Each row has a name. Each piece below is followed by the name of the row it came from, unless a question asks for something else. Each question is about the rows just above it.

[149 138 104 126  94 102 165 140 120 182 119 173 106 130 150 104 126] -> j_796
[177 126 108 105 175 136 156 162  80 124 137  77 160 130 104 157 112] -> j_24
[176 127 108 107 171 135 159 161  81 123 138  77 162 131 105 157 107] -> j_260
[162 136 107 129 131 120 164 143 106 110 135  77 178 143 108 159  62] -> j_670
[124 138 117 158 164 158 108 106 135 112  56 179  79 140 108 135 144] -> j_728
[158 138 106 148 124 117 164 140 134 108 135  79 179 144 108 159  56] -> j_87
[ 84 125 149 138 104 129  94 102 165 140 120 182  83 118 151  96 173] -> j_789
[109 115 146 112 150 143  95 126 130 150 124 169  78 109 143 101 209] -> j_242
[ 78 130 146 153  79 119 101  93 178 131 119 178  98 127 151 100 141] -> j_630
[158 138 106 135 124 117 164 140 112 108 135  79 179 144 108 159  56] -> j_604
[177 123 112  99 186 142 149 165  76 130 138  83 148 125 106 151 133] -> j_428
[129 142 116 155  84 107 152 115 146 105 136  77 178 143 108 146  44] -> j_145
[182 120 140 165 102  94 129 104 138 149] is which row, read backwards?  j_789
After [135  77 178 143 108], its row goes on with  [159  62]
Go on from [107 152 115 146] to the end of its row.  [105 136  77 178 143 108 146  44]
The next entry after [126 130 150 124]:  [169]
Put [108 106 135 144 158 159 140 124 164 179 112  79 108  56 117 138 135] back in order: which row is it?  j_604
Give the next entry after [115 146 112 150 143  95 126 130 150 124].  [169]

[129 101 127  87  77  89  83  95  82  85 165  89 127 134  96 149 114  96
  90  88 107 103 112 147 127 127  82 116  88]  j_6
[146 104 142 113  81  88  98  98 101  95 145  77 114 133  88 123  98 121
  80 100  86 130 140  66 118  90  86 116 129]  j_832
[ 81 155  60  74 107  84  87 148  89  94  83 102  97  95 104  44 103 122
  79 176  84  96 106 122 100  77 149  86 102]  j_176
[158  96 138 109  77  82  89 101  91 117 152  69 111 145 106 149  91 128
 110  91  79 142 131 147 126  85  92 137 148]  j_520
[155  81 148  74  94  87  89  83  60  84 107 126 115 179 144 129 156 146
 122 166 140 133 123 148 127 127 167 187 192]  j_702
[126 107  84] is which row, read backwards?  j_702
After [148 127 127], its row goes on with  [167 187 192]
Which row holds this, read backwards? [ 83  94  89 148  87  84 107  74  60 155  81]  j_176
Go on from [147 127] to the end of its row.  [127  82 116  88]

[133 158 106 124 139 178 140] : j_833
[127 161 122 129 129 119 126] : j_532
[136 210 104  96  86 143 152] : j_330
[125 149 119 155 156  99  95] : j_675
[116 147 143  96  66 114 145] : j_967
[105  85 151 181 124  99  96] : j_206
[148 150 142  79  88 177 140] : j_717
[133 167 114 109 136 112 147] : j_634
The rest of the row after [167 114 109 136 112]:  [147]
Which row holds these entries in another order? [140 177  88  79 142 150 148]  j_717
After [119 155 156  99], its row goes on with  [95]
The next entry after [155 156]:  [99]
The next entry after [129 119]:  [126]

[141 110  69 103 136 139  84 123  93  80] : j_961
[144 145  75  94 145  63 107  99  60  99] : j_11
[ 93 185  82 202 193  94 200 205 195 100] : j_261
[137 148  90 157 160 169 154  55  84 135] : j_255
[ 68 119 183 194 104 140 154  55  83 188] : j_918
Which row holds [200  94] read backwards?  j_261
The rest of the row after [154  55  84]:  [135]

[ 71 139  55 179 126 173  73 184 148] : j_16
[ 74 137  58 179 121 172  69 186 106] : j_690
[128 128 149  55 139 128 128 128 128] : j_560
[ 74 137  58 179 121  42 190  24  80] : j_310
[108 112  80 135 160  65 146 130 106] : j_673
[108 112  80 135 160  63 146 129 105] : j_130
[ 74 137  58 179 121 172  69 186 146] : j_989
[ 74 137  59 179 139  73 173 184  71] : j_575
[149 128] is which row, read backwards?  j_560
[ 55  71  73 126 139 148 173 179 184] is which row reordered?  j_16
After [ 59 179 139], its row goes on with  [ 73 173 184  71]
After [146 129], its row goes on with  [105]

[130 139 143 145 132 121 135 135 133 156 121 135] : j_221
[130 114 143 100 191 121  71 137 102 156 121 135] : j_445
[124 103 109 145 131  69 155 130  49 138 189 139] : j_836
[130 139 103 145  48 131 189 109 155  69 138 124] : j_530
[131 145] is which row, read backwards?  j_836
Go on from [109 145 131  69 155] to the end of its row.  [130  49 138 189 139]
What is the next entry after [139 103 145]?  [48]
Which row holds these entries in another order? [124 138  69 155 109 189 131  48 145 103 139 130]  j_530

[ 44 119  58  61 192  45  67 151] -> j_369
[192 188 124  45 177  48 147 200] -> j_551
[ 82 192  61 119  58  67  45 151] -> j_715
[182 177 145 132  60 114 102 187] -> j_266
Which row holds this, read backwards? [177  45]  j_551
[151  45  67  58 119  61 192] is which row, read backwards?  j_715

[ 55 111 159 178] : j_383
[ 55 111 155 178] : j_463
[ 51 111 155 178] : j_436
[174 167  76 163] : j_797
find: [ 55 111 155 178]  j_463
Give the next entry after [174 167].  [76]

